Named moves, each a turn or a mirror, and the order they were made in; the first pair answered
move R:
[  4  14   0   0  -6   0   1   2   1 -19] -> [ -9  -4   4 -20  -9   1  -7  -7   0  -1]
[  1  -2   4 -23  15  -1   0  -3   6 -22] -> [  3  -1   2 -20  15  -2   2  -3   6 -24]
[ -6  -5  15  -7   0  33  10   5 -34 -21] -> [ -8  -6  16  -6  -1  31  11   3 -33 -21]
move J:
[  3  26  -9  17 -18 -13 -26 -17  39 -16] -> [ -1  25  -5  15 -21 -11 -28 -20  38 -16]
[  4  11  22 -25   4 -17   0 -13  25 -27] -> [ 12  16  11 -17  13 -22   7  -5  27 -30]
[ 11  17  15  12 -10  14 -21   6  11  -6] -> [ 15  20   8  16  -5  11 -17  10  12  -6]
[ 26  11   9  31  14 -18 -24  10  32 -10] -> [  9  -3  35  10  -5  -9 -44  -7  28  -8]
move E:
[  2 -16 -14   3   8 -21 -25  14   3  19] -> [  2 -12  -7   7   7 -26 -29  14   7  12]
[  7  15   5   9  24 -28 -22  11  26  -8] -> [ -2 -17 -22  -2  31  -8   7  18  -3  27]
[  7 -12 -11 -13   2   1  -2  10  10  23] -> [  5  -5  11  -3  -5   0 -24   8  19  11]
move F:
[ -3  -2 -19 -14  20 -30  -3   0  27  24] -> [ -9   0   0 -30  -8 -28  -8 -27  25  11]
[ 13  -3  -1   7  -5 -29  18 -19  -3 -13] -> [ 13 -13 -11   8  19 -28  14   0   3  -5]
[-11 -28  19  18  29  21 -25  35 -17   9] -> [-15 -16  46   2 -22  21 -26  -9 -27 -13]

Between the rows of a pair lie 2 to 3 moves.
[12 20 -4 14 11 -9 18 -4  4 -9] -> [-10   1  17 -13   1 -11 -10 -22  13   5]
R then E
[-15   4   5  13 -13  -6 -22  -5  10  22] -> [  4  15 -12  32  -6  -2  -2   6   2  12]
E then E then R
[ 10  -6 -11  -3  26   0   1  21  12  -8] -> [  4   2  18 -11   0   1 -18   0  14 -25]
E then E then F
[-13  -9 -18 -16  21 -10   3  13  20  32] -> [-25 -12  25 -22 -10   2 -23  -5  11  11]
R then J
[ 13  19   4 -15  -2  -5  15  -5   2 -44] -> [-12 -10  19 -34   7  -9 -18  -3  16 -12]
F then R then E
[ 29  41   2  30  -2 -17   6   3  16 -16] -> [  2  -1   6 -37 -31  -2  21 -37  -6  15]
J then E then J
[ -2  -9 -24   4  11   5  14   6   6  32] -> [ 15  20 -12  31   2   9  10   8   3  -6]
J then R
[ 13 -12 -11   6  16  10  22  29 -15 -11] -> [ 19   1  -5   2  -8   6  31   6 -16 -27]
F then F then J
[ -1  -5 -16  34  -3   6  -6  14  -9   8] -> [ -4 -14 -28  13  -7   7   8   5 -14  16]
J then E then E
[ 12   8 -21   2  32 -32  -7  14  39  25] -> [ 23  26 -29  17  14 -32   8   6  30  19]
F then F then F
[ 13  19 -26  23 -14  10  25 -11 -15  -2] -> [  6   7 -21  22 -13  21  21  -9 -27   9]
E then E then E
[ -4 -13  16 -28  13  21  23   6 -10 -21] -> [ -9 -12  23 -20  -3  30  20  -3 -19 -16]
F then F then J
[-10  20  11   0 -28   0 -31 -13  24   4] -> [  4  32 -12  33 -10  -2 -19  10  26   6]
R then F
[  4   7 -16   9   7 -26   5  -4  12  10] -> [-10  -5  17  19  -8   3 -16  -6 -12   5]
E then R then J
[  3 -16  18  -5  20  10  -3  21  -5 -16] -> [  4 -10  19  -3  22   3  -7  20   4 -24]
E then E then E
[-11 -21 -10  31 -11  12  -6   9 -25  44] -> [ -4  -3   7  48 -20  18 -11   6 -29  15]
R then J then R
[ 13  13  -7  15  15 -10   1  14  15 -16] -> [ 14  18  -4  16   1 -10   3   4  10 -22]
F then F then F
[-12  -7  11  12  -2   0 -26  -2   8  20] -> [ -3   3  -3  16   8 -15 -18   4  19  20]
J then R then E
[  3  -4  -8   2 -11  21  28  -3 -29  -6] -> [  3  12  19  24   0  10 -13  13  -4 -26]
F then E then F
[  8   6 -25   5  17 -17  16  11  16  -3] -> [ -1   7  12  24 -19  14  -2  -4 -12 -19]
E then F then R
[ -1  -8 -17   6  -3  11  14   4 -19  23] -> [ -4 -18  -1   2  21  13  -3  21 -11  11]
J then R then F
[-13 -23 -10 -48  14  14   0  -9   5  -4] -> [ 12  13 -18 -23   8   6  18 -11   6 -41]
J then F then R
[-10  -7 -13  -7 -13  -5 -23 -17  10 -14] -> [-11  -5  -9   3 -14   0 -29 -12   8 -17]
R then F then J
[-22   6  -1  -6 -19 -12  20 -26  -8 -20] -> [-37  -4  21   6 -10  -9 -21 -14   4  -5]
F then R then E
[-11  -7  19   5  -7  15 -31   8  -7 -11] -> [-13  -6  11   4 -23  16 -24  -4 -13   3]
F then R
[ -5 -16   7  13 -38   6 -30  -3  -7  24] -> [ -7 -21   8  10 -28   6 -33   3  -4  25]
F then F then F
[ -7 -26  14 -16  -4  23   9  -8 -15  12] -> [ 19   3   2   7  23  12  20  15  -1 -26]
J then F then R
[ -6 -14   4   1   2  19  -6   6 -13  -1] -> [ -7  -7   3 -18 -14   1  -6 -16  -1   0]
F then E then R
[  2  16 -19   8   6 -32 -16 -13  32   2] -> [ -9 -10  -8  37  10  19 -20  12 -16  18]
E then R then E
[-20  -9  19 -17  19  17 -28  21  -6  -4] -> [-23 -13  -4 -35 -12   7  -5  -9 -12  24]
F then J then R
[  6   1  11  35   5   8  13   5   3 -21] -> [  6   3  18  31  -5   8  11  -5   1 -24]
F then F then F
[ -5  -9   6 -37  -9   2 -15  -4  16   6] -> [  9  17   3  -7   3 -10 -21  13  29 -14]
J then E then E
[ -2   1   9 -10  -3  -7  -9  -5   9  -5] -> [  9   2 -11   1  10  -4   7   9   5   2]
E then E then J
[  9  -9 -10 -24   6  16  29  -8 -13  -2] -> [  7  -6  11 -14  34   7  -7  16   8 -18]
E then J then F
[  1  18 -12  11  -1 -11  -2  -6  13  -4] -> [ -3  13   1   8  11  -9 -15   4  17 -11]
F then J then R
[ 12  14 -17  26   9 -12  -4   9   9  13] -> [  9   8 -25  10   6 -18   6  -1  12  25]
R then F then J
[  8   0 -14   2  21   9   9  14  -5   0] -> [ -5 -13  -1 -21  13   1  -6   2   5  12]
E then E then R
[  7  14  21  12   8  -2 -16  17   9 -44] -> [  3   1  -4   1 -31  18  30 -12 -31 -14]
E then J then F
[ -5 -21 -18   1  23   1  -6  13  15  45] -> [  8  -5 -28  17   3  28  34   7 -25  15]
F then R then E
[  2  17   7  23  -9   3  -1  -3  -4 -13] -> [ -6  10  18   8 -16  -3 -14 -13   4  -6]
E then R then E
[-16  -5  21 -12   0 -15 -33  -9  31   4] -> [-14 -12  -6 -35   3 -18  -1 -16  26  19]
E then J
[  9  -5  35 -15  -9   8   6 -20 -43 -38] -> [  5 -31  10 -10  51   7   4  25 -32  -3]
F then F then R
[-20 -20  14  -8  -9  26 -18  16 -13  15] -> [ -9 -16 -19   1  14  15   4  31  -7  25]
J then R
[ -1  -6  13  -4 -11  11  11  -6 -23 -15] -> [ -1   1  19  -4 -13   8   6  -9 -18 -23]
E then E then E
[  1 -21  -5 -29  43   0   8  11   4 -17] -> [ -9 -26  17 -33  28   8  -8  -1  -1 -25]
R then J
[-10   3 -10  23   6  14   6  17  -9  -1] -> [ -5   9 -15  24   6   8  11  17  -4  -7]
E then E
[-13  -7  -3  -3 -40  12  11 -33 -29  19] -> [  6   1 -30  17  39 -20   1  26  17  14]
E then J then F
[ -9  -3   5  10  23  22 -20  34   9 -17] -> [-21 -23  -1 -20  -3  38  -1  11 -17  -2]
F then E then E
[  7  -2  14  -6   4  16 -18   9   0 -29] -> [ -4 -21   4 -26   7  16 -16   4   1  -3]
J then R
[-10 -19   9 -35 -14  12  10 -20 -12  -2] -> [  6  -6 -13  -4  38  -9   4  24  16  -1]
E then F then F
[ -6 -36  -6 -10  -5  18  15  -7 -19  26] -> [ 16 -11 -25  21  10  10  31  12 -16  10]
J then R
[ -1  -1 -19  -6 -11   4  16 -13  -3  22] -> [-13 -20   0 -16  10   8  -7   3   5  21]
R then F then J
[  8  20 -24  21  21 -10  17  10   4  -9] -> [-16  -7  -6 -22 -17  -4  11 -30  -4  17]
R then F
[ 10   2 -19  -5   6  -3  55   0  -1  -6] -> [ -2 -11 -13 -16  -9   2  53 -13  -9  11]
R then J then F
[  0  -7 -18  14  19   1   0  19   2  22] -> [  8   6 -22  23   4   0  11  11  -3  16]
F then F then F
[  9  46   9  37 -12 -12   0  22  -4 -53] -> [ 21  40 -27  27   2 -16  36  25 -12 -38]
E then E then E
[ -1  -8   4 -30 -10  20  34 -10 -16  16] -> [  1  -1   1 -21 -10  21  36  -7 -17  20]
F then J
[  7  19   9  10  -9 -10 -11  -4  22  10] -> [  7  17  14  24  -9   5 -14   6   9   9]
E then E then R
[-16 -23  14 -25 -15  11   8 -16  -8  22] -> [  3  -6 -23  -8  16  -3  36   3  -2  27]
J then R
[ -3  -5  11  -6  10  -9 -19   4  21  -1] -> [ -3  -4   2 -26  -5 -12  -3 -13  15  -2]
E then F
[ -1  11  -5  26  -3 -18  -8  -8  26  -2] -> [ -8   3   6  20   4 -16 -20  -1  30  -2]
F then J then R
[ -1 -11 -15 -34  22 -10  -8  -3  11   1] -> [ 15  17  -7 -15   1 -10  -3 -16   8 -30]
R then F then F
[  0  11 -36   9   4 -31  20  -2  12  21] -> [  5  34  -5  32 -18 -22   5  -9   3 -22]
J then R
[-14 -21  11   5  13  20  -2  27 -11  24] -> [ 11  12 -16  25  12   7  31  26  -7   5]
F then J
[ -5 -16  10 -12  -1  28   3   0 -17   3] -> [ -4 -19   8 -20  13  24   3   4  -7  -2]
J then F
[ -5  -1  18 -12  13 -17 -26   2  35  -7] -> [-10 -21  -2 -37  13  -7   0  -4  18  16]
E then J
[ -4   3  13   8 -10   0 -14  -3 -17 -17] -> [  0  -2   2   9  20  -4  -9  16  -5 -11]
J then F
[ -1 -11   2 -27   0  -6   6 -17   6  23] -> [ 20  10 -18  -2  13 -13  21  -1   9  10]
J then R
[ 14  -1 -21  10  -2   8  36   7 -26   7] -> [ -1 -14  16  13  24  11 -15  35  -8  -1]
E then J then F
[ -4   3 -16   0  14  20  19   6 -18  16] -> [  3  15 -19  -4   4  13  26  -6 -18   2]
F then F then J
